(in the rows, 128 means zero)
One turn sends every row of this set to another row. A few are shown first. Where does it send the rows asked after them?
Mufab: [145 139 155 144 138 140 116 111 147 140 163 135 121 140 140 149 124 143
 122 119  69 116 118 137 144 122]
ruf: [107 143 147 150 148 148 125 119 150 117 147 147 156 115 131 113 132 139
 118 103  91 145 151 131 148 126]
zuv: [131 150 134 128 147 128 112 131 160 155 138 137 131 128 119 150 155 143
 139 102  81 137 173 145 129 155]
fafid: [145 164 131 123 147 113 123 133 121 139 124 147 113 163 109 159 146 120
 119 129  93 132 116 170 117 142]
rizi: [168 157 144 140 163 155 125 126 146 132 131 147 125 125 131 129 114 135
 142 133  88 161 159 145 124 130]
pib: [131 162 141 150 131 141 134  95 165 135 142 154 130 110 145 124 152 137
 130 132  85 114 148 141  94 133]
nem: [134 178 150 134 137 126 126 115 132 127 108 140 113 143 125 134 120 167
  93 135  87 154 118 165 106  97]
Bivi: [142 140 159 135 132 143 109 121 152 134 162 125 122 137 137 150 134 149
 122 125  67 115 123 142 136 120]
Kaze: [129 176 148 131 133 137 125 109 129 129 106 141 115 131 140 129 131 162
  83 135  93 149 116 160 106  99]
giret: [129 150 123 132 148 125 113 124 161 147 139 143 127 130 118 148 157 141
 142 101  76 134 175 143 131 151]
dokov: [120 142 150 160 149 147 133 115 144 127 146 146 150 118 130 118 122 139
 118 100  94 153 143 126 151 133]
Maso: [138 156 126 134 152 129 119 119 159 164 138 146 124 127 127 152 145 144
 138  98  79 138 170 138 130 156]
noge: [161 155 145 134 157 159 121 135 146 120 138 138 128 121 129 127 119 138
 143 144  90 156 159 150 117 129]
vuk: [140 139 153 136 136 139 106 115 153 130 159 132 121 138 139 146 133 150
 124 122  62 113 128 143 140 111]
ral: [105 163 124 146 123 105 134 101 125 134 115 140 118 134 109 139 160 161
  96 110 102 143 123 150 117 133]
siloz: [130 162 143 147 131 141 134  99 159 142 147 148 135 105 145 125 150 139
 130 134  92 114 145 140  92 142]
San: [110 139 155 152 145 145 125 121 145 124 148 140 160 113 129 115 133 143
 118 104  96 146 147 133 147 132]
bomu: [100 176 129 109 158 118 106 129 126 149 118 146 140 138 127 142 122 163
  90 104  92 150 140 161 135 118]
parab: [105 194 118 119 157 140 131 129 130 132 126 161 139 133 131 134 122 121
 100 140 111 144 130 159  98 134]
lomad: [108 168 128 103 158 130 101 133 116 144 120 142 134 140 134 145 126 154
  87 112  94 147 132 161 144 117]
Pipa: [127 169 126 123 143 108 121 129 125 136 132 146 118 167 104 162 139 123
 115 133  95 128 117 171 119 136]
Tugim: [111 164 132 108 163 121 103 130 116 150 122 146 140 136 134 140 125 161
  91  98  89 146 130 158 144 123]
Bib: [107 162 122 152 130 103 141 101 122 133 123 145 123 128 109 132 155 160
 103 106 102 142 119 143 112 142]
Gamu: [104 184 113 122 155 142 132 132 122 127 122 158 139 131 127 132 135 115
  98 133 118 150 132 155 110 142]
beb: [140 167 123 125 140 115 124 126 119 132 120 145 108 159 107 156 150 123
 116 140 101 136 120 171 114 137]
gufa: [142 175 154 135 137 137 129 116 133 129 108 142 110 136 138 131 127 162
  88 129  84 151 109 157 101 102]
vorer: [110 188 115 123 159 148 135 133 124 129 127 161 138 126 133 129 126 120
 100 131 111 151 126 148 101 143]
Nug: [136 165 142 152 135 144 138  93 161 151 147 156 129 112 151 132 142 131
 126 127  88 114 138 135 100 142]
kobuz: [100 167 128 155 127 103 143 102 126 127 122 146 128 137 103 132 147 155
 101 115 107 144 120 151 112 132]
guko: [160 155 140 134 161 156 118 132 148 116 137 147 128 127 130 126 121 130
 145 142  85 151 161 152 121 123]

parab moves to bomu
ruf moves to vuk
Where do these go?
dokov moves to Mufab
San moves to Bivi
vorer moves to Tugim
Kaze moves to ral

